Named turns come first, each shown by rows before and after it. Which turns, in which order, take the first row of each pair that follows to the second? Write the first one first, as in the answered first pair.
turn k490:
[ 15  15   8  19   5   2   3  17   0  -9   5  22 -15  -2 -12   1] => [ 11   1  17  20   9   4  -9  16   2  -9   0  21 -12   4 -15  -2]
[  4   0  13  26 -14   4  -3  10  13 -18  -3  15  -2   4 -21  17] => [ -2 -11  13  22  -4   7 -18   6  15 -15  -7   8   4  16 -18  11]
[ -8 -12  23  -2 -11   7 -13   0  -6  -6  -4 -10 -18   6  -5   8] => [-12 -15  13 -12  -1   8 -19  -4  -1  -3  -4 -16 -10  14   1   1]
[-23   0  15  -7   1   1  28 -15 -25   8   0 -20 -11 -11   4   3] => [-23  -5  22  -3   0   2  24 -16 -26   6  -1 -19  -9 -10   2   3]
turn k623:
[  0   4   2  -2  -1  12   2  -3   5   2 -13   0  -9  14   4  14] => [ -2   7  -2  -4  -1  11   3  -2   5   2 -10  -1  -9  14   4  15]
[  1   4   8 -10  -4   4   9 -15   8  17  10 -11  -6   8   9 -16] => [ 16  13   8   2 -15  -1  13   0  11  13  12   2 -13   0   2  -8]
[-11  -6  21  15  -5  20  11  -3 -15  10  -2 -12  -5 -13  -9   8] => [-12   8   0  -2   2  19  21  -7 -13  17   4 -22  -1 -13   2   2]
turn k275:
[  8  15 -16 -10  -5  -3  14   3  -5   8   5  -1   0  -5   3   6] => [  5   2 -18 -12   8   1  -9   0   4  11   1  -3   8  10   6  -2]
[ 11   1   0  -1  -4 -12  -9   4  14  -2  -1   0  -1  -7  -6  -6] => [ 11   4  -1  -1  -7 -10  -2   3  11  -2   1  -1  -2 -11  -6  -4]
[  8   7  -9  -3   4  -1  22  -6 -12  15  -6  -9  -6 -18  -2   1] => [  4  -6 -12  -8  19   4  -2 -10  -3  20 -10 -16   7   1   2 -11]
[  5  -2  -2  18   7  18 -21   2   3  -8   3   0 -11   9   2  -9] => [  9  11  -1  24  -5  14  -4   7  -4 -10   6   3 -21  -4   1  -1]
turn k835:
[-12   7  -4 -15   7   1  13 -12  -4   2   0 -11  -4  -2   8  -2] => [  0  18  -5  -5  -3  -5  19  -2  -2  -1   3  -1  -9 -10   3   5]
[  4   9 -21   2  13   6  -9  10   0   2  -6 -11  14   2   0 -10] => [-12  -3   7   7   5  10   4  -1 -21   0 -11 -19   5 -10  -2  -3]
[  8  13 -12 -36  16   7  35 -19  -8  18  14 -12 -12  -3  16   2] => [ 13  17  -8 -30   8   5  42 -16 -10  15  14  -7 -18  -9  11   9]
Now pairs of rows:
Each pair is two turns apart.
[-15   3  10 -23  11   2  -2 -13 -10   5   2 -22   6  13  15  -7] => [  3  -6  37  11  -9  -1 -12   7 -10 -10  -2   3  -6   8  -9   8]	k623 then k623
[ -4   1  14   9  -8   7   8 -13  -9 -10   5   6   1   0   1  22] => [ 8 19 -9  2 -4  2  9 -5  1 -7 11 10  5  0  4 20]	k623 then k835
[-26   1  -2  10 -11   9  14 -11 -16 -23   5   5 -16  -7   4   6] => [ -1  14 -28  15  -7   4  -3   9   5 -24  11  22  -8   4   1   2]	k490 then k835
[  9  12   2   4 -13  -3  21   6  -9  -2   7  11 -13 -14  -5  15] => [-17 -11  16  -9  -1   5  15 -14 -19   4  -1  -8  -7  -6   5   6]	k835 then k835
[-23  -9   8  -7  13  -1  -5 -25  -2  -1  -2 -12  11   6   1   5] => [-20 -11  22   4   2  -1   1 -20 -10  -8  -3  -6   3  -1  -5  13]	k835 then k623
[  7  -7   8  23 -13   4 -15   2   1   1  -2   3   2   6 -10  10] => [  1   5   9  17 -17   4  10  -6 -12   4   1  -5  -3  -8  -5  14]	k623 then k835
[  4  -3 -14  -4  -5  -1 -18   4   0   3   0   4   2   8  -8   3] => [ -7   4 -17 -14  -5  -1  -1  -3  -9   5   1  -6   0   0   0   3]	k835 then k623
[ 14  25 -36 -12  11  -1  24  -1   3  11  20  -5  -3  -4  18  -4] => [  8  22 -13  -1  -3  -1  41  -2 -12   6  18  -4 -16 -21  12   7]	k835 then k835
[ 36  38 -39  -1 -10  -3   2  27  24  -3  13  19   9 -16  -6  17] => [ -3 -40  12  -3  13  17 -57  -3  21  -3 -10  -1  22  19  -8  -1]	k623 then k490
[-15 -12  -2  -3   6   3 -13  -7  -1   3  -2  -8  10   7  12  -3] => [  9  13 -13  10  -8  -6   0  14   1  -3   5  10   0  -5   1   8]	k490 then k623
[ 35   7  -4  16  -7 -12   2  22  12  -6  -2  17  -5  -3  -3  10] => [ 27  12 -28  -8  10 -10  -2  11  19   5   1   3   9   8  13  -3]	k835 then k623
[-16  -3  -6  -1  23   0  -8  -6  -4  -4   7 -18  15   5   3 -22] => [ -6  21 -14   1  11  -7  19   0  -9  -6  12 -12   5 -14   2 -13]	k490 then k490
[ 17  15   8  15 -23 -10  16  14  -4  -9  -1  20 -12 -11 -13  18] => [ -6  22 -22 -26   3  -6  25 -13  -4   9   1 -12   4  -2  14   0]	k623 then k623
[  2 -10  -3   4  16  -5   2  16   8  11   9  -6   7  -8  12 -18] => [  5 -13   7  16   8  -7   3  22   6   5   7   2   4 -12   4 -10]	k490 then k623
[ 12  23 -26  -9   8  -7   7   8   6   5   6   1   7  -2   9  -2] => [-14   7  -1 -15   6  -1  19 -14 -15   8   0 -16   1  -8  13  -1]	k835 then k490
[  4  26 -38 -24  16 -15  -2   1  19  12   3   2  12  15  18 -14] => [ 17  39 -17   1 -14 -21  29  14   3   0   7  18 -10 -15   1   9]	k835 then k835
[ 39  16  -2  16  -2  10   5  32  -1  -1  13  20 -14   4  13  16] => [ 30 -13  18  21   4  17 -21  27   1  -2   4  21 -10  20  10  10]	k490 then k490
[ 13  16  -1  -2 -14   1  20  -8  15   3   8  10  -4   0   9  14] => [ 19  10   2   4 -11   2   7  -2  23   0   7  16  -4   6   3  14]	k835 then k623
[ 43  17 -14  30 -23 -14  -4  36  14 -10   9  28   0 -11 -25  14] => [ 32  27 -58  -8   8 -13 -10  19  28   7  12   7  24   7   1  -8]	k835 then k623
[-20  -4  -1   1  -2   2  18  -2 -16   3   8 -11   6 -28  12  -7] => [-13   1   0   6  -8  -1  22   6 -16   1  10  -5   2 -31   9  -5]	k490 then k623
[ 19  12 -23 -21   9 -11  -3  17   6 -10   9  14   4   3  -8  15] => [  4 -22   2 -15  16  -4 -30   9   6 -13  -2  10   6  15 -10   9]	k623 then k490
[-29  -8 -12 -26  28   4 -11 -25  -3   7   6 -13  13  11  15 -23] => [ -5 -27  33  28  -2   1 -28   5  -4 -15   0  24  -8   4 -20  -2]	k623 then k623
[  1  20 -14  -6 -14   0  16  14   0   7  12  14 -10 -15 -12  13] => [  7   0 -10   4  -7   4 -19  23  15   3   8  24  -2   2 -18   9]	k623 then k835
[  0 -11   4   4   8  10 -13  -6   4   1  -5  -1   0   6  -1   0] => [  8  12 -15  -3   7   4   6  -1   4   3   3  -1  -1  -3   3   3]	k623 then k490
[  6 -18   9   8   1   3 -30   7  11  -3  -2   6   6  10 -13  -5] => [  3  16 -29 -17  10  -3   2  -1  10   7   9  -7  11   1   5  -9]	k623 then k490
[ -4  10  -4  -4  10  -8  -2   8  14   1   5   0  -1  -8 -17 -14] => [ -7  14  -1  -7   7  -8   7   4   9   1   7  -3  -3 -13 -15 -11]	k835 then k623
[  9   7   6   2   1   5  12  -8 -13   4   0   3  -4  -9  -1  -4] => [18 13 -4  1  1  2  7 -2 -4  4  2  7 -1 -5  0 -7]	k835 then k490
[-12   3  -3 -21   5  -1  23 -22  -9   7  -2 -14  -8  -7  10  -2] => [ -9 -19  28   3  -6   2   8 -13 -13  -2  -8  -1 -16  -6  -7   7]	k623 then k623
[ 27   6   5  21 -16  -2 -13  31   2  -9   1  21   0  -3 -12  13] => [  2   3 -24 -22  18   5 -25   5  11   9   0  -8  23  20  17 -12]	k835 then k490
[ 0  0 14  8 -5  3  3 -5  0 -2 -2  2  3  9  5  1] => [ 6  5  9 10 -7  1  3  0  3 -3  1  5  3  7  3  3]	k490 then k835
[-11   8  25   6 -23  -2  39  -4 -28   4   4  -6 -22 -19  -6  20] => [ 19 -18  19  29  -9  -3 -31  24  10  -5  -2  22  -4  17 -23   9]	k835 then k623
[ -3 -19   1 -14  16 -10 -14  -6   6  14  -7   1  15  17   6   1] => [  6  10 -20 -18   9 -17  14   0   2  15   2   1   9   0  10   7]	k490 then k490
[  2   6  -4  -4  12  -4 -10 -20   2   6  -1  -4   4  14   3 -11] => [16 12  3 15 -4 -7 -4 -5  0 -1  1 12 -7  3 -9  0]	k490 then k623
[ -4   8 -16  -4  -2   0  12  -7   3  -4  14   9  -3  -1 -10   3] => [ -9 -13   2   4  -3   4  -5 -10   2  -6   7  10  -2   7 -14   2]	k623 then k490
[ -7  11  24  26 -20   3   4  -6 -17   8  -6  -1 -12 -28  -4   1] => [ -6  33  -3  10 -12   1  18  -8 -14  16   1  -8  -7 -29   8  -3]	k623 then k623
[  3   7   7  -7  -5   3  21   0  -8  -2  -1  -5 -12 -20  -5   4] => [ -6 -15  22  -5  -1   9   6  -6  -9  -3  -8  -6 -10 -11  -9  -1]	k623 then k490
[-11  11 -19 -20  -8  12  16  -6  -4  13 -11 -16  -9 -15  -6  -4] => [ 11  16 -31  -7  -8   8  -1  13  13   9  -8   1  -7  -7 -15  -4]	k275 then k623
[ -8   3 -10 -23  11   2 -12 -12  -8   1  -1 -19 -11   2  -8 -21] => [ -7   4  11  -8  -7   1   2  -9 -20  -7   0 -13 -25 -13 -16  -7]	k835 then k623
[ 14  -5  -6   5  -4  -1 -17  17  14  -2   0  10   7  12  -4   1] => [  3  -2 -17 -12   6   1 -13   6  12   6   0  -4  14  16   5  -7]	k623 then k490
[  7 -20  22  18 -27  19  -8   0  -6  -4  -6 -16  15  12  -4  -6] => [  7  15 -16  -7 -21  14  21  -6  -6   6   5 -30  18   3  12  -9]	k623 then k490
[  7  -8   4   7  -6  12   7   7 -11 -22  -2   5  -6 -20   4   9] => [  0 -24   7   0   6  16 -12  -1  -5 -19  -5  -1   4  -4   7   0]	k490 then k490
[-10  18 -12  -7  17  16  -3 -24  10  -1  -4 -22  12   2   9 -19] => [-13  10  24  20  -8  16  12 -20  -8 -14  -8 -12  -7 -19  -7   0]	k835 then k490
[-14 -20  18   7  11  15 -13   0  10  -6  -6  -3   9   3   1  -1] => [-22 -13  10  -5  18  15  -2  -9   6  -2  -2 -13  11   0   8  -3]	k835 then k623
[ -4   4   9  16  -7  -2  13   4 -10  -5  -8  12  -9 -15 -24  10] => [  5  -3  -9  10  11   0 -18  10  12  -1  -9  15   7   9 -22  -3]	k835 then k623
[  4  -6  26  17 -17   0 -12  13  -6  -9  -3  14  -7  -2 -25  15] => [-15 -24  31   3  -3   7 -23  -4  -7  -4  -9  -1   2  10 -15   5]	k835 then k835
[ 18 -14  15   3   8 -14  15  13 -19  -6   7   5  -4 -16 -29   5] => [ 24 -18  -6  -6  25 -13 -12  17   1   0   7   6  12   5 -23  -8]	k835 then k623
[ 14   6   7 -12   7   3   3   1 -11   1  10   6  -8   6  17 -16] => [ 13  -5  17  -6   6   5  -2  -1 -13   0   8   7  -9   7  15 -16]	k623 then k623
[-17  10  -1 -16   1   5  29 -14 -10   6   4 -20  -8 -10  11  -1] => [-21  -8  -2 -21  14   8   5 -17  -2   9  -1 -23   3   7  13 -10]	k490 then k275
[  7  -6   7  -3   6   1 -13   1   9  -5  -4   2   3  -3   3  -3] => [  0   0   2 -12   8   2  -2  -5   4  -2  -3  -6   5  -8   9  -3]	k835 then k623
[-11   4 -18 -26  20   5   1 -17  -1   7   4 -20   9   4  20  -9] => [ 17   9  11  20 -15  -1  11  12  -9 -12   5  15 -15 -17 -10  19]	k490 then k623
